128 stands for zero in the data rows.
Here are some points, one per row:
[154 123 169 154 133 136 160 135 170 152 121 135 109 117 120  99  93 138
 161 132 150 123 134 102 151 160 129 149 120 111 146 108]
[124 148 132 129 154  98 160 113 121  94 118 121 142 132 164 157 128 141
 137 124 131 152 120 169 130 112  93 111 127 136 153 150]
[122  72 123 137 108 155 120 114 127 114 114 104 147 126 124 100 126 121
 159 101 146 144 106  99 155 143 131 100 124 142  91 145]
[126 129 131 112 117  99 145 147 149 137 150 124 178 116 115 114 148 133
 134 141 153 144 114 122 132 146 101 109 112 103 122 135]
[121 136  92 119 152  93 128 178 140 130 166 106 151 109 148 139 148 163
 120 154 129 120 109 146 152 162 115  96 137 120 145 127]
[130 140  80 142 130 107 118  67 134 124 138 132  79 152 142 149 123 136
 117  86 106 123 153 126 143 104  97 127 160 139 141 156]
[ 95 122 164  91 155 200 138  70  75 138 145  83 112  97 150 141 186 163
 101 112  77  91 158 179 129 142 132 160 152  91 118 106]
[147 143 136 159 158 164 122 122 166 129 146  93 128 122 160 155  95 102
 141 108 138 110 114 109 163 156  99 145 138 173 113 109]
[140 108 109 139  87 115 105 126 125 118  94  97 149 141 120 133 145 152
 163 136 120 104 118 134 103 150 154  90 121 138 125 124]
[112 123 122 154 150 128 141 196 124 120 117 143 129 136 124 156 170 112
 109 164 117 143 119 100 139 172 109 110 111  95 153 126]
[127  91 117 119 129 129 111 116 105 130 121 123 141 131 110 115 104 118
 125 131 154 120 103 119 126 118 147 124 151 130 124 133]
[162 105 140 187 154 117 135 150  90 195 128 102  91 118 132 100 196 115
 123 119  56 202 133  84 124 141  93 107 139  89 159 117]
[121 146 131 164 113 113 114 137 139  97  94 100 134 121 157 129 123 103
 159 134  96 171  91 134 103 124 179 161 128 108 127 168]
[125 100 127 141 160 129 117 137  99 113 133 162 131 103 130 150  84 115
 102 128 147 118 128  90 139 108 148 136 133 132 146 121]
[123 104 122 126 130 131 115 132 124 122 123 134 154 120 130 124 105 122
 129 136 164 123 117  96 136 113 132 128 123 114 117 136]
[154 135 136 131 103 130  92 110 129 140  96 144 121 136 128 121 146  88
 153 167 123  99 139 152 113 231 134 169 100  85 105 160]
[105 104 172 131 129 130  85 153 115  96 137 154 129 129 154  75 133 124
 136  66 138 182  97 126 161  92 170 165 140 199 140 146]
[ 85 129 148 128 167 128 151 117 196 127 143 133 127 102 138  66 126 102
 142 145 101  79 102 131 146 115 165 145 142 143 135  83]
[133 150 142 126 153 123 133 150 136 124 144 161 121 109 118 155  74 125
 132 108 138  89 166 101 117 116 148 150 152 157 138 105]
[153 151 130 133 121 113 166 152 157 142 130 132 170 108 136 113 124 130
 110 134 145 129 125 104 110 144 112 119 134  97 129 143]
[146 130 155 109 115 119 126 104  79 150 149 134 107 128 121 110 122 139
 110 153 127 118  89 122 118 110  84 170  96 128 146 128]
[144  76 120  99 133 107  86 101 114 123  96 110 138  93 136 145 130 137
 146 132 123 102 100 131 110 119 156  92 135 128 118 125]
[ 95 133 138 152 127 116 163 115 100  90 145 123  94 134 117 175 122 102
 104 103 112 132 113 175 146  88 153 121 146 117 160 124]
[101 111 131 174 149  89 137 116 126 118 144 141 112 130 144 148  92 128
 120  93 137 106 139 103 155  97 119 139 130  84 164 120]
[134  92 120 140 148 142 153 144 183 131 152 134 112 198 146 120 166 126
 133  93 132 107 127 157  97 139 134 121  96 146 118 141]
[ 95 146 106  77 145  95 105 179 136  96 141 112 119 139 129 142 141 147
 119 126  90 119 114 128 166 132 102 114 109 126 143 133]
[141 160 114 136 145 162 142 117 165 156 106  96 116 118 177 164  88 148
 135 118 134 124 157 115 154 134  99 109 115 147  99 121]
[164 112 131 146 139 163 144 117  97 144 117 136 143 120 109 132 179 176
 145 122 138 132 118 116 116  88 115 203 115 134 164 104]
[111 138 106 182 133  72 139 153 139 141 115 122 141 135 141 137 127 144
  82 107 120 112 144  98 119 131 101 131 137  86 148 116]
[142 115  88 161 136 133 126 106 110 102 128 127 135 119 106 140 126 130
 121 149 150 146 121 112 110  94 130 169 111 123 142 116]
[130 104 138 125 145 121 163 133 119  91 144 129 115 156 128 156 133 138
 129  86 149 122 102 139 131 126 133 136 108 122 168 121]
[ 83 155 139  99 133 131 120 154 133 117 143 116 173 179 103 130 127  92
 163 118 115 140 130 104 120 130 109 110 123 107 122 119]
[105 124 150 131 146 126 110 145 156 156 106 144 114 127 140 123 106 141
 126 121 166 148 133 122 139 105 177 158 125 149 121  99]
[107 155 206 133  75  67  93 108 149 145 177  64 102  65 124 138 164  83
 148 111 132 115 153 135 120 109 171 113  84 208  91 127]
[107 145  90 131 108 152 140 124  87 130 172 120 120 104  85  74 108 142
 140 190 100 102 135 146 118 104 100 141 121 164 158 118]
[112 135 110 175 154 115 138 131 158 147 122 146 106 181 118 102 167 133
 127  96 157 109  95 144 121 110 151 127 130 136 120  79]
[131 166 137 111  99 151 181 107 132 156 140 123 151  49 103 110 158  89
 123  65 142 170 105 120 120 118 101 119  95 125 107 178]
[113 117 118 140 134 108 120 144 142 145 168 112 164 128 122 135 142 124
 108 132 120 162 112 103 147 130 118 104 116  93 153 149]
[133 126 118 114 124 111 114 127 118 113 124  75 145 111 154 131 133 157
 135 124 163  99 130 138 144 146 122  54 124 105 138 140]
[148  99 148 127 148 142 148 135 125 102 159 119 103 174 155 160 119 141
 107 105 120 129 133 128 109 108 100 120 100 118 129 187]
[168 167 114 140 132  89 143 140  84 141 112 134 139 127 113 133 130 113
 140 168 151 115 143 115 157 127 116 134 150 125  61 156]
[ 66 165 122 129 137  96 110 132 105 132 120 128 172 165 131 124 105 103
 165 121  95 116 133 113  79 148 114 148 109 117 142 112]
[134  82 112 121 141 130 106  99 107 141 116 111 136 131 115 111 109 113
 135 134 132 139 115 120 115 139 149 131 151 128  95 136]
[117 130  99 159 146 129 131 134 161 134 123 144 101 158 127 102 173 149
 122 110 128 120  88 147 122 122 175  99 131 146  99  75]
[162 164 122 124 139 138 139 134 131 100 127 159 120 112 140 145 142 148
 117 145 149 114 161 105 118 146 127 133 155 137 156 130]
[124 114 151 117 132 145  88 114 118 112 136 125 142 139 117  83 123 147
 118 102 156 125 118 106 116 109 157 123 152 111 146 129]
[132 137 115 112 116 137 100  90  90 133 107 183 110  98 150 149 115  99
  84 179 147 126 109 132 112 163 142 120 128 145 111 105]
[167 165  89 130 125 130 123 118 125 113 142 111 120 164 154 136 159  70
  87 172 121 137 137 109 118  87 103 135 140 119  82 163]
[124 158 126 102 103 131 133  88 125 128 168 130 113 167 102 125 101 136
  83 135  80 156 119 122  64 136  80 162  91 176 127 142]
[144  70 140 127 126 141 128 126 110 139 140 137 123 141 105 105 141 151
 135 121 140  88 128 130 110  95 135 173  91 128 133 141]
[134 125 104 128 129 139 133 106 103 121 121 129 140 123 124 118  99 110
 114 140 147 122 118 124 127 118 137  95 166 124 122 139]
[156 130 162 152  97 152 174 150 145 150 126 133 119 123 141 120  87 139
 153 150 119 121 141  91 159 139 171 128 133 152 151  89]
[151 147 124 122 110 132 142 129 131 123 121 142 166 129 122 107 118 121
 133 173 154 139 135 147 112 137 124 105 159 121 120 143]
[155  87 121  91 120 120 117  95 187 104  98 113 104 112 153 160 160 142
 151 123 117 123 126 143 108  99 142 111 118 137 143  94]
[101  90 117 106 113 119 124 135 141 136 133 113 120 160 104 125 109 148
 115 138 148 124 138 124 123 110 150 129 154 102 140 114]
[ 88 109 139  86 100 118 101 136 138 112 156 105 155 150  78 129 110 144
 114 136 136 133 149 120 158 143 136 105 139  92 120  97]
[125 107 142  96 133 132 130 115 126 129 150 133 136 133  37 130  97 165
  84 154 118 171 198 149 112 151 166 115 129 162 102  91]
[130 127  93  80 130 114 127 134 130 109 155 115 103 143 125 153 119 169
 141 119  93 136 110 140 157 141 119  81 150 129 128 140]
[183 152 101 141  90 148 151 175 102 175 140 157 175 143 161 177 143  92
 109  80  88 138 148 200 175 107 133 152 123 101 133  61]
[104 113 156 109  82 175 220 166  70 163 108 119  60 150 142 162 170 156
 115 121  97 169 127 175 140 131  89 185 170 134 133 142]
[117 163 181 145 108 156 103 105 110 134 123 220 152 140 126  93 130 161
 142 146 131 137 134 139 145 118 136 112 120 158 129 159]
[129 144 146 134 112 116  86 119 141  98 102 154 134  91 128 119 148 106
 143 144 107 155 120 149 118 176 167 164 145 126 119 167]
[145 109 154 129 110 153  74 115 129 160  55 158  98 123 139 102 101 135
  87 140 132 133 114 192 134 111 124 102 127 164  88 101]
[174 201 142  62 145 155  85 150 146 136  84  88  63  67  75 117 105 124
 133 133  88 102 138 143 124 133 165 102  93 115 110 132]
[ 89 142  98 118 141 136 132 145 130 148 133 104 160 187 116 124 120 111
 164 138 110 128 160 116  75 160 110 124 104 123 102 132]
[133 125 100 117 125 120 144 139 115 119 124 128 142 111 130 117 112 101
 114 154 155 109 121 110 117 114 124 108 154 112 120 141]
[111 137 116 120 159 104 131 112 116 147 105 107 161 159 131 130 131  85
 167 106 118 122 127 125  81 158 101 113 161 108 102 128]
[155 145 150 134 136 131 154 157 150 135 118 165 119 113 150 121 153 134
 144 174 145 110 176 119 141 118  86 116 147 118 166 144]
[157 107 129 132 113 135 147 120 133  91 143 166 113 142 149 124 126 119
 119 125 142 124 139  94 135 129  98 160 124 147 146 145]
[140 125 105 130 109 114  97 136 153 102  95 119 162  96 108 127 125 124
 132 135 130 125 138 113 105 131 144 150 134 121 121 121]
[117 146 123 124 133 203  87 137 145 138 114 118 116  66 130 123  86 108
 127 127 167 174 136 194 147 147 100 130 102 133  92 162]
[ 83 136 136 114  88 120 155  84 130 115 117 203  89 134 135 165 143 172
 155 100 119 127 174 154 176 108 135 118 104 156 140 142]
There is one direction along which these points spread out most. Take the direction at right angles to it along which they spread out most. Then take the direction at right angles to both along which they spread out most. Go by this last direction. How far along it is each point below, from 0 to 99? 50 is the average, and the first point above lies past it. One standard deviation of the points above along it is 16.
[ 88 109 139  86 100 118 101 136 138 112 156 105 155 150  78 129 110 144
 114 136 136 133 149 120 158 143 136 105 139  92 120  97] 63
[168 167 114 140 132  89 143 140  84 141 112 134 139 127 113 133 130 113
 140 168 151 115 143 115 157 127 116 134 150 125  61 156] 31
[144  76 120  99 133 107  86 101 114 123  96 110 138  93 136 145 130 137
 146 132 123 102 100 131 110 119 156  92 135 128 118 125] 60
[126 129 131 112 117  99 145 147 149 137 150 124 178 116 115 114 148 133
 134 141 153 144 114 122 132 146 101 109 112 103 122 135] 49
[141 160 114 136 145 162 142 117 165 156 106  96 116 118 177 164  88 148
 135 118 134 124 157 115 154 134  99 109 115 147  99 121] 39
[133 126 118 114 124 111 114 127 118 113 124  75 145 111 154 131 133 157
 135 124 163  99 130 138 144 146 122  54 124 105 138 140] 54
[ 85 129 148 128 167 128 151 117 196 127 143 133 127 102 138  66 126 102
 142 145 101  79 102 131 146 115 165 145 142 143 135  83] 77
[167 165  89 130 125 130 123 118 125 113 142 111 120 164 154 136 159  70
  87 172 121 137 137 109 118  87 103 135 140 119  82 163] 27
[ 95 146 106  77 145  95 105 179 136  96 141 112 119 139 129 142 141 147
 119 126  90 119 114 128 166 132 102 114 109 126 143 133] 52
[130 140  80 142 130 107 118  67 134 124 138 132  79 152 142 149 123 136
 117  86 106 123 153 126 143 104  97 127 160 139 141 156] 51
[113 117 118 140 134 108 120 144 142 145 168 112 164 128 122 135 142 124
 108 132 120 162 112 103 147 130 118 104 116  93 153 149] 56
[130 127  93  80 130 114 127 134 130 109 155 115 103 143 125 153 119 169
 141 119  93 136 110 140 157 141 119  81 150 129 128 140] 49
